One vector is turned by the same rotation once a tick. Each row is the vector after some number of ticks, and that number follows the row.
The counts run from 0 to 452.
[ -6   9 -15 -23   1   4   7  12   1   7   0  -4   1  -2 -19   4] => 306
[-17   9   3   3   9  17   5   5   0  18  -9   5  -3   6   6  -6] => 149
[  0   4 -13 -12  -1  -3  -1  18   1  -6  -7 -30   1  -4  12  -4] => 338
[ 11   4  -3   8   0  -4  -1 -10  -4  -8  -6 -30  -3  10  -7 -16] => 64
[-18  -7  15   0  13  -2  11 -10   5   1  -9 -16   1   8   6   4] => 131
[ 16   2  -6   0   2  14  14 -17   2 -14   6   3   6   5   0 -17] => 322
[ -3  -4   5  15  14   7  12 -16   1   3  15 -14 -10  -1  -3   1] => 414
[-20   0   9 -11  17  10   3  12  -1   2 -17  -3   2 -16  -3   7] => 398
[  6  -2 -13  -9  -9  -3  17  -7   5  -1   0 -22   8   3   3   5] => 314
[  2  12  -5   7   5  18  15  -4   1 -14 -11   0  -1   6  -2 -17] => 27
[ 10  15   7  -7  19   9 -12  12  -6  -6 -17  -4  -4  -8   6 -11] => 364
[  4   8  -8   2   1  12   7  18   4  12   2 -11 -15   2  13 -15] => 327
[ -6 -28   5  -6   4  -4  -4   0  -7 -14 -14  -9   1   4  -4  -9] => 221
[  5   1   4   6  12  15   1  -4  -7  14 -20  -4   1 -12  -8   2] => 387
[  2  21  -8  -8  -4   5   0   3  11  -5  -3 -18  16 -10  12  -5] => 46
[ -9  -9  -3 -14  -4   9  -6   2   3 -18  -6   0  21  -2  -7 -19] => 196
[  6   8  -4   6  14   2  -3  -4   1   8  -3 -27  -2   4   1  14] => 394
[  5 -20   1  -7  12   2  -3 -17  -6   3   5 -11  -4   8 -17   0] => 244
[  0  14   0 -10  -1   9   0 -12   7  -1   1   0   9 -26 -11 -13] => 48
[  6  10  -6 -20   5   4  -5  -5   7  -5   0  -8   7 -16  -4  -9] => 341
[  6 -10   7  -3  12  -5   2   8   7   0   7 -25 -10 -15  19  -5] => 371
[ -4  -1   1   5  -3  14 -14  17  -3  -9  -3  -6  11 -22   5   0] => 80
[ 13   4  -5   7  -1  -1  -4  -7  -4   0   5 -34  -9  -1  -5  -9] => 65
[-10  11   0 -23   4  11  24   0   7   4 -10  -4   0 -12  -2   3] => 14
[-15  -7  -3   3   1   2  -4  10   6  -9  15 -16  13   2   8  17] => 134
[ -2   6  10 -12   6  -1  17 -15   7  -7  -9 -20  -8   5  -4 -15] => 40
[-12  20   3  -5  17  14  -1  -9  -4   1   3  -1   4  -2 -20   8] => 421
[  3  17   0   1   1  22  -2   0   0  20  -4  -7  -3 -15   0 -18] => 58
[-16   0   7 -10   3   2   1   1  11  17  14 -15 -11   8   7   1] => 157
[ -7   5  -5  11  -8   7  14 -15   0   4  -3 -22   0  17  -8  -3] => 448
[  3   0   2  -2  -1  -1 -12  -5  -2  11  11 -26 -11  -8  -4  -5] => 66
[  0  -9  -1  -5  -1  17  -9  -5  -5   4  -7   3   3  -1 -24 -21] => 208
[ 20  -2 -11  11   6   7  -2 -10  -3   1   0 -22  -6   8   3 -11] => 358
[  0  14  11  -5  11   1 -14   1   7 -19 -13  -5   8  -9   5 -13] => 71
[  0  13   8  -4  10   9  -3  -1   4   8  -4  -3 -12 -15   0 -23] => 59
[ -9 -12  -9 -16   7   1   7   5   9   9  14 -11  -4  -4   4  15] => 281
[ -1  -2 -15   1 -13   5  22  -4   1  -4   7 -20  10  -2   4   3] => 20
[ -7   2  -1  -8  -1   5  -4  15  -2   9  -6 -22  -9 -18  -8  -1] => 68
[ -4  -6   0  18  -3  12  12  -9  -3  -8   0 -13  19  20   7   2] => 143
[  1 -15  -6   0  -2  13  32 -14   4   3  -1  -2   1   2  -2   2] => 289
[ -2 -19  13  15   0  11   6  -9 -11  -5  -4 -11  -7  -7  -4 -11] => 86
[  8   1   6   2  13   8   2 -19   4  -7  -3   0  14 -20  -4  -5] => 377
[ -3   3  12   1  20   4   6  -6   0 -20 -15  -5   9  -2   8   8] => 400
[-17   7  -4   1  -5  16  12  10   1  20   0  -4   3 -11  -2   5] => 441
[ -5 -15   4  -2  12  18  13  -1  -8  10 -14  16   1  -3  -6  -1] => 264
[-18  15  -1   7   5  19   1  -6   0 -15   7   3   2   9  -7 -16] => 445
[ -9 -11  14   4  17   2 -12  -4  -8 -20   4 -17  -8   3  -8  -5] => 97
[ -9   2   4   6  13  15  -1   9   2  -3  12   5   8 -17  11   1] => 408
[  6   4  -1  21   7  11 -16  10  -8   3   6 -26  -1   2  13  -4] => 89
[  7   0  -6 -16   3   2 -20   2   5  13 -16 -11  15   3  -4  -4] => 216
[-10   1  -5  17   8  15   6  18  -7   5   1 -15   0   7   4  15] => 417
[-24 -19  -2 -10  -3   2  15 -11   8  -6  10  -7   3  -2 -10  -9] => 165
[  8  -7  10  -5   3   3  14  -4   1 -13 -11  -8  -4  -6  14 -23] => 345
[  2   0 -18   9 -12  13  -4   4   0  -2  14 -19   8 -12  -1  -6] => 55
[  2   2  -9   1  -2   8  10 -15  -4  -2  14 -13  -8   2 -13  -8] => 30
[  0   1  -5  -3   7   6  -4  16 -11 -12  -8 -12  17 -21   4   5] => 374
[ -7 -11  -5  -8  14  15 -20  18  -8  14   1   2  -6   0   0  -1] => 238
[  0  16  -6  -6  -1  17  13   3  12  11  18  -2  -3 -15   5  -6] => 23
[  3  -7   1  11   7  18   1   8 -16 -16 -12   1  -7  -7  -8 -21] => 355
[-11   8   2  -8   3  11   3  -4  13  16  -5  -3  25  -5   8   9] => 137
[ -8   9   1 -14   6   4   1 -16  12  -8  -8   2  18  11   0  -5] => 162
[  0 -27  -2  -9   7  -2   3  -4  -7   8  -1 -15  -7   6 -10   3] => 245
[ 10 -10   2   4   6   3   9  -3   7 -25   5 -10  -7  -3  16 -17] => 346
[ -5  -8 -16  -5   2   3 -26  18  -8   5   2 -16   3   6  -4  -2] => 214
[ -2  14  -5 -15  15  16   8   5  12 -10   6   8  16   1  17   2] => 285
[ -2  -2   1 -18  -6   2  -6   9  17  18  -6 -16  12  -3   9  -8] => 192
[ -4  -2   4   4  11  17  -5   5  -7  -7  -6   5  -9 -18  -6 -23] => 354
[ -6   4  -9  14   1  13  -5  -9   5   8  18 -14   7   6   2   4] => 145
[ -6  19   6   5  14   9 -12   6   2   7 -10 -18  13   9   7  12] => 125
[  5   1  -2   7  -6   3  -3  -4  -8 -13 -15 -21  -1  11  -8 -13] => 63
